[109 136 116 155] → 109, 155

[[117 141 119 116]
 [150 103 148 152]] → 117, 152

[[155 138 148 130 133]
 [155 126 147 130 133]
 [150 123 130 154 130]] → 155, 130

[[144 126 155  98 117 127]
 [129 124 131 135 130 117]] → 144, 117

[[122 132 107 102 130 103]
 [117 134 115 116 137 120]] → 122, 120

[134 132 152 120 120 130] → 134, 130
---
[[123 151 110 121 113 130 114]
 [136 139 135 124 129 141 142]
 [145 127 132 111 125 124 118]] Out: 124, 151

[145 105 149 148 152 106 107] Out: 148, 152

[[147 104 151 151 152 106 102]
 [116 142 116 112 115 137 143]
 [147 105 146 147 149 107 109]] Out: 112, 152

[107 137 143 122 128 125 118] Out: 122, 143

[152 104 145 120 138 103 107] Out: 120, 152

[127 129 156 103 153] Out: 156, 156

[[108 155 102 112 105 146 157]
 [116 156 108 104 103 148 154]
 [109 155 109 108 104 145 147]] Out: 104, 157
---
[[104 129 134 137 128 138]
 [125 128 130 133 128 135]
 [105 129 133 135 129 142]] 137

[[106 107 147 123]
 [120 129 116 119]
 [100 105 145 118]] 129

[131 141 116 105 154] 131

[[151 152 121 106]
 [111 136 114 133]] 136

[[100 150 143 152 101]
 [104 147 139 149 104]
 [135 122 127 123 135]] 149

[140 135 153 104] 135

[115 150 114 111] 114

[107 137 139  99 132 135] 135

[[136 125 129 135]
 [153 110 121 145]
 [137 119 125 129]] 137
---
142	105	148	125	109	126	125
129	130	127	126	125	127	129
128	132	128	127	131	128	126
Out: 126

154	141	146	117	125
109	119	146	117	144
Out: 144

135	147	102	142 Out: 142

111	140	112	109	150	157
143	150	134	143	107	136
Out: 136

106	117	116	125	116	103	133 Out: 133

157	121	127	129	146 Out: 146

111	153	111	122	127	142	146 Out: 146

148	157	142	117	122	146	155 Out: 155
---
[[139 145 130 118]
 [122 112 128 157]
 [108 154 139 140]] -> 118, 108

[[119 141 150 135 146]
 [140 110 128 145 121]] -> 146, 140

[[120 154 143 155 158 148]
 [128 127 128 128 128 128]
 [126 136 132 135 136 134]] -> 148, 126

[102 111 154 147] -> 147, 102

[130 125 105 117 142 138 128] -> 128, 130

[143 109 106  99] -> 99, 143
---
[[134 106 140 125]
 [135 116 145 139]
 [127 141 127 139]] yields 140

[[142 129 125 121 116 140]
 [157 133 119 125 113 140]
 [138 135 137 121 114 141]] yields 116

[[104 120 141 125]
 [127 124  99 147]
 [153 108 128 137]] yields 141

[[109 111 142 146 111 114]
 [150 147 113 109 145 143]
 [150 148 112 106 146 148]] yields 111

[[155 117 127 151 126 132 129]
 [140 142 113 157 149 127 127]
 [123 157 117 131 114 140 142]] yields 132

[[117 133 103 145 131 136 127]
 [124 143 117 129 127 136 127]
 [119 129 119 112 128 130 134]] yields 136
---
[[138 124 124 115 136 135 122 126 105 113 118 128 124]
 [127 128 115 117 118 129 133 132 104 136 119 138 120]
 [116 145 141 141 113 129 128 133 140 136 127 140 133]
 [118 126 119 133 117 118 139 131 139 152 137 129 126]
 [127 136 127 119 118 135 126 132 103 127 114 143 123]
 [133 132 145 135 141 134 117 125 139 107 127 122 135]
 [119 130 116 127 111 122 139 134 122 152 129 137 123]
 [122 125 127 139 127 119 135 128 153 141 143 121 131]
 [130 116 122 133 139 119 133 124 148 132 143 112 130]] => 119

[[118 122 155 112 141 143 130 141 124]
 [132 116 115 142 135 134 143 126 114]
 [129 139 120 132 115 127 138 121 133]
 [128 126 111 116 139 128 156 128 122]
 [130 113 138 132 137 144 132 135 119]
 [128 117 130 141 120 124 111 128 127]
 [132 138 118 125 137 139 124 119 133]] => 130

[[124 124 122 137 128 138 120 123 137 117 116 113 133 126]
 [126 124 121 134 127 135 124 123 134 116 119 111 135 124]
 [143 124 137 112 132 102 138 135 112 134 146 130 124 113]
 [121 124 124 135 125 143 126 127 135 137 123 143 124 143]
 [119 124 131 135 130 138 116 127 135 127 117 135 124 138]
 [122 124 124 137 129 139 117 124 137 118 114 117 130 128]
 [124 124 123 137 129 138 119 123 137 117 115 114 132 126]
 [123 124 123 137 129 138 118 124 137 117 114 115 131 127]
 [123 124 123 137 129 138 118 124 137 117 115 115 131 127]
 [125 124 122 136 128 137 121 123 136 116 117 112 134 125]] => 123

[[155 115 146 106 130 120 111 110]
 [147 125 113 118 113 146 150 111]
 [105 135 110 137 112 116 143 141]
 [109 132 125 133 129 137 136 138]
 [117 113 124 141 141 120 121 142]
 [121 104 142 113 148 145 105 128]] => 109

[[121 118 128 109 123 130 135 130 118 132 115 123 122]
 [119 118 139 117 125 120 138 147 125 136 110 143 118]
 [137 138 105 148 142 142 121 115 147 116 138 110 137]
 [122 136 129 141 138 128 125 124 127 132 125 127 136]
 [106 115 145 119 122 117 143 141 108 139 115 136 120]
 [136 120 131 112 102 113 131 133 137 138 121 135 118]
 [134 118 137 128 106 118 136 135 121 123 128 129 123]] => 106

[[120 116 111 129 153 108 140 115 117 132]
 [113 124 119 118 133 148 123 123 127 114]
 [110 123 121 126 130 155 112 124 133 125]
 [106 121 120 127 120 143 122 127 130 125]
 [119 119 116 132 119 137 121 127 131 131]
 [131 128 127 127 123 131 118 138 133 120]
 [126 120 135 137 116 129 133 132 126 127]
 [130 124 138 131 120 127 130 137 123 130]
 [132 126 139 139 109 135 133 138 130 135]
 [137 130 140 132 105 132 127 133 121 133]
 [139 135 145 131 104 130 126 136 123 139]
 [135 129 143 133 114 127 121 132 146 129]] => 137
